What is the hidden score of each row? Scores go from 0 to 40, and 20 is about the middle. The score is a weighted sum of the row's numbers plus the product of two more (or one squared), each taken from its middle value.
[-0.68 -0.98  1.35 -1.13 -0.66 -0.78  0.94  0.89 -1.23 -0.94 -0.68  0.49 -0.62  0.41  0.04  1.  ] >> 31
[ 0.43  0.16 -1.03 -1.06 -1.18  0.91  0.89  0.24 -0.63 -0.89  1.07 -0.33 -1.04  0.12  1.95  0.97] >> 22
[-0.85 -0.06  1.23  0.99 -0.04 -0.36  1.88  0.34  1.89  1.3   1.03  0.31  0.6  -0.33 -0.79  1.55] >> 26
[ 1.49  0.16  0.71  0.67  0.57 -0.85  0.38 -1.16 -0.02 -0.45 -0.1   0.08 -1.06 -0.2   0.31 -0.6 ] >> 24
[ 0.89  0.   -0.18 -0.73 -0.47  1.23  0.9   0.11  0.71  0.44 -0.27  1.07 -1.45 -1.62 -1.26 -1.45] >> 16
[-1.13 -0.99 -0.37 -0.65  1.   -1.23  1.47 -0.36 -1.97 -0.82  1.3  -1.26 -0.72 -0.03  0.34 -0.65] >> 32
[-0.22 -0.99 -0.21 -0.67  0.59  0.99  0.72  0.89 -1.02 -0.77 -0.9  -0.51  0.53  1.67  0.34 -0.64] >> 25
[-0.33  0.21  0.9  -0.7  -0.66 -0.78  0.63 -0.48 -1.32 -0.51  1.02 -0.28  0.44  0.65  0.23 -0.6 ] >> 17
[ 0.87  0.46  1.18  0.99  0.   -0.52 -0.5  -0.05  0.99 -0.37 -0.22 -0.68  0.73 -0.38  0.39  1.55] >> 23
[ 2.38 -1.03  1.46  0.92 -1.36 -0.79  0.98  0.99  1.23  0.84  1.22  0.56 -0.44 -0.35 -1.26 -1.45] >> 24
[-0.28 -1.07  0.94  0.6  -0.7  -0.94  1.22 -1.03 -0.48 -0.86  0.03 -0.82  0.74 -1.62 -1.26 -1.45] >> 15
[ 1.62 -1.05 -0.92  0.67 -0.74 -0.96  1.54 -1.61 -1.29 -0.48  1.46 -0.41 -0.46 -0.38  1.43 -0.24] >> 12
[ 1.   -1.07  0.61 -0.58  0.67  0.62  0.    0.38 -1.43  0.9   1.28 -0.94 -1.14  0.41  1.67  0.96] >> 29
[-0.41  0.16 -1.66 -2.64 -0.61 -0.81  0.    0.7   0.43 -0.88 -1.87 -1.76 -1.45 -1.62 -1.26 -1.45] >> 21
[-0.54 -1.02 -0.34 -1.06 -1.02 -1.12  0.15 -0.98 -1.54 -1.08  0.08 -0.76 -0.69 -0.05  0.25 -0.2 ] >> 21
[-0.17  0.17  0.89 -0.63 -0.67 -0.87  2.13 -1.13 -1.17  0.7  -0.47 -0.1   0.46  0.6   1.61 -0.62] >> 19
[ 0.34  1.31 -0.6   0.45 -0.94 -0.87 -0.56  0.76  0.48  0.32  1.49 -0.27  0.02  1.54  0.36  0.01] >> 28
[-0.19  0.22 -0.61  0.67 -0.75 -1.31 -0.28  0.09 -1.13 -0.14 -0.2  -1.16 -1.02  0.2   0.22 -0.74] >> 17
[ 0.23 -1.02 -0.7  -1.06 -1.27 -0.9   1.85 -1.45 -1.25 -0.44  0.23  0.46  0.73  1.13 -0.19  0.89] >> 21
[-0.46 -1.07  0.88  0.67 -1.14 -0.41  0.75  0.24 -1.17 -0.41 -0.56 -0.46 -0.71  1.79  0.65 -0.12] >> 23
[ 0.14  0.16  0.71  0.67 -0.7  -1.05 -0.02 -1.64 -0.33 -0.36  1.36  1.05  0.36  1.66  0.84 -0.21] >> 34
[ 0.52 -0.91  0.77 -1.04  0.59  1.14  0.34 -0.84 -0.55 -1.09  0.89 -0.44 -0.67  0.48  0.19 -0.56] >> 19
[-0.61  0.54  0.   -1.46 -0.55  0.88  0.34  0.85 -1.36 -0.51 -0.55 -0.22  0.69 -0.25  0.39 -1.45] >> 16
[-0.41  0.19 -0.76 -1.06  0.68  0.53  0.29  0.62 -1.76 -0.42  1.35 -0.53 -1.14  1.62  1.67 -0.19] >> 29
[ 0.56  0.27  0.69 -0.76 -1.17 -0.23  1.91 -0.42 -1.04  0.77 -0.78 -0.55  0.36  0.16  0.62  1.07] >> 17
[ 1.1   0.16  0.75 -1.12  0.55  0.86  2.15 -0.56 -0.3  -0.54  1.24 -0.52 -0.58 -0.04  1.54  0.99] >> 19
[-1.51 -0.52 -0.12 -0.18 -0.11 -0.94 -0.65 -0.16 -0.36 -0.62  1.57 -0.06 -0.49 -0.12  1.59  0.07] >> 29
[ 1.28  1.67  1.12 -0.73  1.31  1.13 -1.14  1.54  0.76 -0.28 -1.87 -1.76 -1.45 -1.62 -1.26 -1.45] >> 9
[ 0.54 -1.46  1.49 -0.58 -0.73  0.7   0.63 -1.64 -0.68  0.35  0.06 -1.   -0.54 -0.23  1.62 -0.28] >> 23
[ 1.3  -1.07  0.72  0.67 -1.19 -0.92  0.13 -1.6  -0.87 -1.09  0.11 -0.32 -1.06  0.41  0.32 -0.18] >> 21
[ 2.42 -0.44  2.07 -1.41 -0.51  1.1  -0.63  0.    1.57 -0.4   0.14  0.19  0.04  1.1   1.85 -0.66] >> 13
[ 0.48 -1.52  1.26 -0.6   0.6   0.74  1.51 -0.36 -0.41  0.64  0.12  0.16 -1.09 -1.62 -1.26 -1.45] >> 21
[ 0.87 -1.54  0.81  0.67  0.68 -1.28 -0.24 -0.74 -0.65  0.75  1.51 -0.75 -0.72 -0.24  0.65  0.94] >> 16
[-0.58  1.71  0.08 -0.25 -0.03  0.1  -1.17 -0.25  1.56  1.22  0.92 -0.03  0.28 -0.22  0.79  1.58] >> 23
[-0.56 -1.54 -0.55  0.59  0.55 -0.37  2.   -0.48 -0.19 -0.61  0.05  1.39 -0.7   0.37  0.62 -0.19] >> 30
[-1.36  1.22 -0.23  0.39 -0.11 -0.93 -0.56  1.07 -0.33 -0.46  1.49  0.36  1.14 -0.77  0.92  1.69] >> 19
[-2.28 -0.12 -1.6   1.09  1.35 -0.72 -0.35  0.89 -1.08 -0.47  0.31  1.23 -0.3  -1.62 -1.26 -1.45] >> 22
[ 1.36  0.19 -0.39 -1.06  0.57  0.47 -0.13 -1.57 -1.17  0.08  0.27 -1.22 -1.03 -0.59  0.23 -0.79] >> 9
[-0.71 -0.03 -0.15 -0.25 -0.42  0.17 -0.7  -0.35  0.48  1.63  1.06  1.74  0.22  1.4   0.58  0.39] >> 22
[-0.75 -0.89 -1.47  2.03  1.5  -1.08 -0.85  1.03 -0.43  0.75 -0.2  -0.78  0.68  0.05  2.32 -0.13] >> 24
[ 0.28 -1.07 -0.33 -1.06 -0.74 -0.79  0.68 -0.64 -0.77 -1.38  0.12 -1.03 -0.99  1.49 -1.26 -1.45] >> 17
[ 1.2  -0.29  0.12 -1.11 -0.53  1.35 -0.15  0.84  1.46  0.86  0.28 -0.5   1.31  0.17  2.09 -1.45] >> 10
[ 1.19  0.39 -0.06  0.99 -0.18  1.21  0.24  1.21  1.   -0.18 -0.87 -0.14  0.16  0.03  0.36 -0.21] >> 12
[ 0.    0.02 -0.15 -0.73  1.32 -0.58 -0.12 -0.03  0.56 -0.07 -0.75  0.66  1.83  1.08 -0.35  1.55] >> 21
[ 0.23  0.4   0.1   1.02 -0.6   1.1  -0.55  0.45  0.47 -0.07 -0.91 -1.53  1.84 -0.29  0.66  0.39] >> 7
[ 2.11  0.36  0.08 -1.21 -0.67  1.25 -0.55 -0.06  0.58 -0.52 -0.25  1.11  0.16 -0.74  1.08  0.09] >> 12
[ 0.22 -1.46  0.53  0.64 -0.63 -0.58  0.21  0.64 -0.89 -0.76  1.4  -0.94 -1.02  0.03  1.17 -0.06] >> 24
[ 1.39  0.03  1.17 -0.25  1.36 -0.01 -2.06  1.55  1.44 -0.53 -0.8   0.71  0.33  1.01 -0.15 -0.05] >> 17
[-0.64  1.62 -0.28  0.99  1.3  -0.53 -1.64 -0.35  1.52 -1.9  -1.87 -1.76 -1.45 -1.62 -1.26 -1.45] >> 23
[-0.43  1.45 -0.08 -0.2  -0.42  1.21 -1.71  1.29  0.8  -0.54  1.15 -1.76 -1.45 -1.62 -1.26 -1.45] >> 10
[ 0.72  0.21  1.57  0.67 -1.19 -0.87 -0.74 -1.56 -0.2  -0.21  1.21  0.39  0.53  0.96  1.65 -0.34] >> 28
[ 1.39  0.47  1.56  0.99  0.12 -0.5  -0.52  1.22  0.29  0.43 -0.75 -0.31  1.79 -0.48 -0.61  1.55] >> 21
[ 0.16  0.42 -0.37  0.27 -0.51 -0.6  -1.57 -0.45  1.54  0.18 -0.21 -1.21  0.08 -0.74  0.36  1.53] >> 19
[ 1.21  1.16  1.02 -1.12 -1.19 -0.67 -1.11 -0.37  1.72  1.09  0.    0.74  0.04 -0.24  0.79 -0.31] >> 30
[ 0.57  1.71  0.23  0.99 -0.5   1.39 -0.38  1.85  0.76 -0.63 -0.25 -0.44  0.26  0.14 -0.54  0.39] >> 18
[-1.4   1.06  0.35 -1.9  -0.17 -0.32  1.37  0.89 -0.63 -0.61 -0.24  1.65  0.   -0.29  0.22  1.08] >> 28
[ 1.23  1.7  -0.27 -0.25  1.32  1.14 -0.87 -0.03  0.76 -0.07  0.96 -1.16  1.84  1.03 -0.73  1.55] >> 20
[-0.86  1.36 -0.58  1.57 -0.21  1.17 -0.3   1.24  1.55  1.17 -0.35 -0.41 -0.08 -0.18  0.98  0.03] >> 16
[ 0.1   0.23  0.25  0.7  -0.62  0.75  0.14  0.45 -0.28 -1.9  -1.87 -1.76 -1.45 -1.62 -1.26 -1.45] >> 14
[-0.22  0.58  0.02  2.11  1.   -0.63 -0.13  0.38  1.57 -0.63  1.04 -0.69  1.55 -0.32  0.05  0.39] >> 20
[-0.68  0.17 -0.14  0.67  0.57 -1.    1.66  0.89 -1.25  0.67 -0.36 -0.24 -1.11  0.47  0.54  0.93] >> 25
[-0.16  0.46 -0.77  0.99 -0.5  -0.49 -0.02 -0.39  0.78 -0.22 -0.24 -0.06  0.29  0.09 -1.17  0.32] >> 30
[ 2.35 -1.28  0.27 -0.58 -1.24  0.97 -0.96 -0.59  0.06 -0.61 -0.55 -1.01 -0.56  0.98  1.8   0.88] >> 12
[ 1.52 -0.11  1.5  -1.02  1.15 -0.38 -1.11 -0.25  0.49 -0.7  -1.87 -1.76 -1.45 -1.62 -1.26 -1.45] >> 13
[-0.68 -1.54 -0.12 -1.06  0.56 -0.48  1.73 -0.84 -0.94 -0.6   0.11 -0.15 -1.1   0.51  0.5  -0.22] >> 36
[ 1.3   1.66  0.02 -0.25 -0.01 -0.41  0.15  1.49  0.74  1.15 -0.86 -0.3   0.23 -0.31  0.92 -0.05] >> 15
[-1.98  1.31 -1.53 -0.43  0.01 -0.34  0.07 -0.46  0.98 -0.27 -0.27  0.64  1.57  1.42 -1.06  0.5 ] >> 32
[ 0.45 -0.79 -0.4   0.91 -0.32 -0.43 -1.05  0.01  0.04 -0.16 -0.25 -0.77 -0.68 -0.71  1.88  0.42] >> 18
[-0.73  1.75 -0.41 -0.25 -0.45  1.2   0.34  0.02  0.61  1.8  -0.71  0.95  0.73  1.4  -0.72  0.39] >> 28
[-0.43 -1.07  0.96  0.66  0.57  0.83  0.49  0.75 -1.26 -0.61  1.35  1.22 -0.65  0.52  0.23 -0.15] >> 26
[-1.78  1.1  -1.09 -0.64 -0.32  0.96 -0.33  0.85 -0.95 -0.88 -0.17  0.71 -0.1  -0.42  0.34  0.24] >> 23
[-0.38  0.45 -0.58 -0.25  1.36 -0.57 -0.44  1.3   1.57 -0.49 -0.62 -0.62 -1.45 -1.62 -1.26 -1.45] >> 19
[ 0.82  0.37  0.22 -1.06 -0.83 -0.86  1.24 -1.64  0.64 -0.31 -0.58  0.03 -0.95  1.11  1.64 -0.77] >> 25
[ 0.    1.33 -0.81  0.99  0.15  1.24 -1.76 -0.46  0.87  1.13 -0.02 -0.3   1.76  0.98 -0.56  1.6 ] >> 26
[ 0.36 -1.34  0.28 -1.06  0.42 -0.83 -0.32 -1.61  0.73  1.44  1.13 -1.65 -0.95 -0.65  1.64 -0.77] >> 23
[ 1.39 -0.1   1.21  0.99  1.36 -0.46 -1.26  0.09  0.39 -0.29 -0.18 -0.01  0.11  0.97 -0.25 -0.05] >> 20
[ 1.05  1.77 -0.44 -0.25  0.06  1.18 -1.71 -0.17  0.82 -0.56 -0.72 -1.15  0.36 -0.68 -0.25  0.41] >> 16
[-0.46 -0.04 -0.77  0.99  1.25  1.26  1.24 -0.49  0.63  0.41  1.01  0.03  0.27  0.08 -1.26 -1.45] >> 13
[ 1.12  0.21  0.04 -1.11 -1.02 -0.33  0.27 -0.15  1.78  0.83  0.13  0.21  0.36 -0.59  0.03  1.38] >> 22
[-1.1  -0.01  1.37 -0.25  1.38  0.12 -1.1   0.12  1.61 -0.22 -0.14 -0.43  1.77  0.01 -0.46  0.03] >> 17
[-0.04  1.63  1.6  -0.25  1.34  0.05  0.16  1.09  0.36  0.3   0.98  0.1   0.22 -0.38 -0.86  1.55] >> 21
[-0.34  0.39 -0.25 -0.73 -0.69  1.24 -0.76 -0.19  0.88  0.03 -0.91  0.99  0.3  -1.62 -1.26 -1.45] >> 15
[-0.81  0.05 -0.37 -0.73 -0.42  1.17 -0.12  0.39  1.05 -0.53  0.92  0.49 -1.45 -1.62 -1.26 -1.45] >> 20
[ 2.56  0.44  0.52 -0.69 -1.35  1.2   0.99 -0.01  1.06 -0.88 -0.54  0.88 -0.02 -0.76 -0.32 -0.37] >> 21
[-1.55  1.11 -0.73 -1.12  0.64 -0.73  0.03  0.89 -0.32 -0.98 -0.22 -1.76 -1.45 -1.62 -1.26 -1.45] >> 21
[ 1.04 -0.04  1.02 -0.73 -0.35  1.42 -0.39  0.3   1.57 -0.86 -0.16 -0.24  0.67  1.27 -0.23  1.61] >> 17
[ 0.51  0.2   1.53 -1.06  0.53 -0.62 -0.5   0.09 -0.84  1.53  1.4  -0.65 -1.45 -1.62 -1.26 -1.45] >> 12
[-0.22  0.06  0.97 -0.72 -0.37 -0.04 -1.51  1.57  0.84 -0.04 -0.68 -0.36  1.83 -0.32  0.78  1.55] >> 15
[ 0.02  0.05  1.15  0.99  0.11  1.21 -0.61 -0.11  0.55  1.21  0.98 -0.4   0.75 -0.65 -0.63 -0.05] >> 11
[ 0.87 -0.12 -0.36 -0.73  1.17  1.5   0.4  -0.25  1.46 -0.44 -0.05  0.09 -0.16 -0.46  1.53  1.6 ] >> 22
[-0.16  1.2   0.47  0.29  1.08 -0.15  0.06 -0.4   1.4   0.03 -0.54  0.85  0.    1.15  2.64  0.25] >> 25
[-0.97 -1.07 -0.38 -0.58 -1.16 -0.57  1.55 -0.51 -1.25  0.64  0.18  0.29 -1.14  0.25  0.59 -0.26] >> 28
[-0.2   0.06 -1.42  1.28  1.63  0.91 -1.34  0.31 -0.02  1.26  1.06 -0.2   0.27 -0.14 -0.72  1.71] >> 11
[ 1.31  1.75 -0.24 -0.25 -0.37 -0.06 -0.58  1.71  0.54  1.19 -0.28 -0.93  0.35 -0.69  0.78  0.39] >> 11
[-0.02 -0.06  1.03  0.99 -0.11  0.01  0.59 -0.59  0.88  0.3  -0.88 -0.58  1.72  1.41 -0.91  0.2 ] >> 26
[-0.79  1.74 -0.18  0.99  0.04 -0.53 -1.35 -0.16  1.79  0.08 -0.86 -0.66  0.76 -0.47 -1.26 -1.45] >> 35
[ 1.19 -0.08  1.09  0.99 -0.14  1.22  0.58 -0.54  0.79 -0.23 -0.43 -0.7   0.21 -0.41  0.24  0.22] >> 14
[ 0.11 -0.05 -0.31  0.99 -0.44 -0.59  0.98  1.61  1.55 -0.55  0.99  0.53  1.82  1.09 -0.57  1.55] >> 25
